M =
[[-13.5  37.2  49.7 -56.0  62.6]
 [ 50.3 -18.1   7.7  15.2 -16.7]
 [-12.7  63.1  45.7 -87.6  32.0]]
Indices start at 1.
(1, 1) => -13.5
(3, 1) => -12.7
(3, 3) => 45.7
(2, 1) => 50.3
(1, 3) => 49.7
(3, 2) => 63.1
(2, 5) => -16.7
(3, 5) => 32.0

x =
[[ -1   1 -15   2  -9]
 [ 18  18 -24  10 -24]
 [-18   0  -6  -8  -9]
 [  0   3  21  17 -25]
 [  9  14 -15   5 -17]
 [ 25  -4 -15  -5  -4]
 [-19  27   4  -1  -5]
 [ -7 -15 -10 -15  -1]
 [ 14  10 -24  11 -31]
 [  9  26  -7   0 -14]
 [-11 -13  -9 -18   3]
 [-34  -9  -8 -31 -11]
 [-14   0  -9 -10  -5]]
Indices start at 1.
(1, 1)	-1
(2, 1)	18
(12, 2)	-9
(10, 1)	9
(13, 4)	-10
(5, 4)	5
(11, 5)	3
(13, 1)	-14
(7, 2)	27
(4, 2)	3
(9, 2)	10
(8, 1)	-7
(13, 5)	-5
(9, 1)	14
(11, 3)	-9
(10, 5)	-14
(11, 4)	-18
(12, 3)	-8
(8, 2)	-15
(6, 4)	-5
(2, 4)	10
(5, 2)	14
(6, 3)	-15
(4, 3)	21
(3, 5)	-9
(10, 4)	0
(3, 3)	-6
(6, 5)	-4
(8, 5)	-1

arr =
array([[-10.0,   8.5, -13.6,   4.3],
       [ -1.0,  -9.3,  13.5,  10.3],
       [  5.1,  13.6, -15.3,   3.2],
       [  4.6,  -7.5,  -1.4,  -2.2],
       [  3.9,  12.0,  -8.5,  14.2],
       [ -0.1,  -7.3,  -3.1,   2.5]])
Indices start at 1.
(1, 1) -> -10.0
(6, 4) -> 2.5
(2, 2) -> -9.3
(6, 1) -> -0.1
(6, 3) -> -3.1
(5, 4) -> 14.2
(5, 3) -> -8.5
(2, 3) -> 13.5
(3, 4) -> 3.2
(4, 1) -> 4.6
(3, 3) -> -15.3
(1, 4) -> 4.3
(5, 1) -> 3.9
(4, 3) -> -1.4

B =
[[ 30.8 -17.6 -25.9  21.3  36.8 -46.2 -11.6 -36.2  -7.7 -49.0 -17.8]
 [ -5.9  36.2  34.2 -28.2 -84.9  -4.0 -21.4  58.0 -29.2 -63.2   3.2]
 [ 30.9 -23.2 -11.5 -21.2 -24.8 -15.5  26.5 -31.9  -0.4   9.8   5.0]
 [ 17.5 -72.3  41.4  75.2  31.6  35.2 -55.0  23.4  48.5  51.6  -9.4]
 [-21.7  20.5 -44.3 -47.9   6.4 -37.0 -17.4  11.2  -8.4  22.8   5.3]]
Indices start at 1.
(1, 1) => 30.8
(3, 7) => 26.5
(2, 9) => -29.2
(5, 3) => -44.3
(2, 1) => -5.9
(3, 10) => 9.8
(3, 9) => -0.4
(2, 5) => -84.9
(2, 10) => -63.2
(5, 2) => 20.5
(5, 1) => -21.7
(5, 11) => 5.3
(4, 4) => 75.2
(4, 10) => 51.6
(2, 8) => 58.0
(1, 8) => -36.2
(1, 3) => -25.9
(4, 8) => 23.4
(1, 11) => -17.8
(5, 10) => 22.8
(3, 4) => -21.2
(3, 2) => -23.2
(2, 4) => -28.2
(1, 10) => -49.0
(3, 5) => -24.8
(4, 7) => -55.0
(4, 2) => -72.3
(1, 4) => 21.3
(2, 3) => 34.2
(5, 6) => -37.0
(4, 11) => -9.4

m =
4	2	5	5	3	4	4	2	4	3	4
3	5	4	5	6	7	5	5	5	4	4
3	7	5	4	8	8	5	7	4	4	4
Rows and columns are counted from 1.
row 1 col 1	4
row 1 col 2	2
row 2 col 1	3
row 3 col 6	8
row 1 col 8	2
row 2 col 6	7
row 2 col 9	5
row 3 col 11	4
row 3 col 8	7

W =
[[-508, 592, 211, 554, 508, -126],
 [-542, 542, 379, 310, 197, -126],
 [-177, 484, -248, 578, 778, -126],
 [-548, 586, 314, 447, 352, -126],
 [-524, 499, 397, 236, 124, -126],
 [-535, 592, 271, 505, 431, -126],
 [-430, 568, 70, 613, 647, -126],
 [-495, 451, 395, 165, 63, -126],
 [-474, 586, 143, 594, 578, -126],
 [-550, 569, 354, 381, 270, -126],
 [-245, 505, -172, 613, 766, -126],
 [-460, 389, 385, 96, 8, -126],
 [-312, 531, -89, 632, 738, -126],
 [-373, 555, -11, 632, 694, -126]]
Indices start at 1.
(1, 1)	-508
(11, 5)	766
(9, 2)	586
(9, 5)	578
(2, 4)	310
(12, 3)	385
(10, 3)	354
(1, 5)	508
(9, 4)	594
(14, 3)	-11
(8, 1)	-495
(13, 6)	-126
(13, 5)	738
(5, 3)	397
(12, 1)	-460
(7, 2)	568
(6, 4)	505
(12, 2)	389
(1, 6)	-126
(7, 6)	-126
(14, 4)	632
(11, 1)	-245
(7, 3)	70
(3, 2)	484
(11, 6)	-126
(14, 2)	555
(8, 6)	-126
(4, 4)	447
(3, 6)	-126
(2, 6)	-126
(5, 1)	-524
(14, 5)	694

A =
array([[3759, 2611, 4983, 6636, 3845, 5535, 3839, 3824, 2637, 4136, 3278,
        3191, 3254, 4520, 6264],
       [4834, 6216, 3233, 4113, 4120, 5226, 3334, 3553, 5173, 3742, 4862,
        4632, 4875, 4374, 4270],
       [4391, 2497, 5083, 2915, 4094, 3526, 3421, 3652, 4892, 4140, 3329,
        5475, 3788, 3925, 2782],
       [5200, 3498, 4138, 8230, 3585, 5681, 3405, 4032, 3644, 3421, 4104,
        3724, 3630, 3953, 6843],
       [4189, 6732, 4009, 5455, 3078, 5799, 2216, 2763, 3488, 3509, 4635,
        4190, 4310, 3801, 5407],
       [2756, 5210, 5536, 2230, 3573, 4808, 4133, 4309, 3316, 4610, 4191,
        5162, 4583, 5036, 2467],
       [2539, 5338, 5231, 3618, 5150, 5299, 5827, 5084, 2068, 6246, 4718,
        3736, 4812, 5636, 4728],
       [3756, 4456, 4692, 2747, 4050, 2586, 3069, 3577, 3906, 3332, 4919,
        4191, 3891, 2991, 2647]])
Rows and columns are counted from 1.
row 1 col 1 => 3759
row 1 col 8 => 3824
row 6 col 4 => 2230
row 8 col 11 => 4919
row 8 col 14 => 2991
row 6 col 6 => 4808
row 6 col 8 => 4309
row 5 col 4 => 5455
row 1 col 10 => 4136
row 1 col 4 => 6636
row 3 col 15 => 2782
row 4 col 2 => 3498
row 2 col 7 => 3334
row 4 col 10 => 3421
row 1 col 15 => 6264
row 3 col 2 => 2497
row 5 col 10 => 3509
row 1 col 12 => 3191
row 8 col 1 => 3756
row 2 col 5 => 4120
row 6 col 14 => 5036
row 6 col 5 => 3573
row 6 col 13 => 4583
row 5 col 2 => 6732
row 5 col 15 => 5407
row 2 col 4 => 4113
row 6 col 10 => 4610
row 8 col 5 => 4050
row 6 col 9 => 3316
row 7 col 13 => 4812
row 6 col 15 => 2467
row 8 col 2 => 4456
row 3 col 8 => 3652
row 3 col 10 => 4140

a =
array([[  6,  -5,   0, -13, -29,   7],
       [  5, -13,  10, -16,  33, -40],
       [-20,  31, -32,   5,  13, -14],
       [ -6,   2, -21, -28,   5,   0],
       [-17, -23, -16, -15,  15,   1],
       [-30,  -4, -36,   5,  -8,   7]])
Indices start at 1.
(1, 1): 6
(3, 5): 13
(2, 5): 33
(2, 4): -16
(6, 2): -4
(6, 1): -30
(2, 3): 10
(1, 5): -29
(3, 3): -32
(6, 4): 5
(6, 6): 7
(3, 4): 5
(3, 1): -20
(2, 2): -13
(1, 6): 7
(3, 2): 31
(3, 6): -14
(6, 5): -8
(4, 2): 2
(1, 4): -13

grid =
[[-84, 82, 90, -155, -197],
 [-81, 25, 150, -142, -227],
 [-98, 255, 51, -14, 134],
 [-6, 46, 22, 12, 41],
 [-34, 340, 82, -18, -2],
 [-1, 78, 26, -2, 26],
 [12, 20, 27, 11, 19],
 [-76, 45, 185, -141, -265],
 [-323, 455, 270, -475, -675],
 [11, 18, 4, 22, 22],
 [-19, 11, 4, 6, 0],
 [-102, 589, 201, -87, -59]]
Rows and columns are counted from 1.
(1, 1): -84
(11, 5): 0
(6, 1): -1
(9, 5): -675
(1, 4): -155
(7, 4): 11
(3, 3): 51
(4, 5): 41
(5, 2): 340
(10, 3): 4
(7, 5): 19
(8, 3): 185
(12, 4): -87
(2, 5): -227
(5, 4): -18
(5, 1): -34
(10, 5): 22
(3, 2): 255
(6, 5): 26
(2, 3): 150
(3, 5): 134
(7, 2): 20
(6, 2): 78
(9, 2): 455
(4, 2): 46
(8, 4): -141
(4, 1): -6
(12, 5): -59
(6, 3): 26
(1, 3): 90
(2, 4): -142
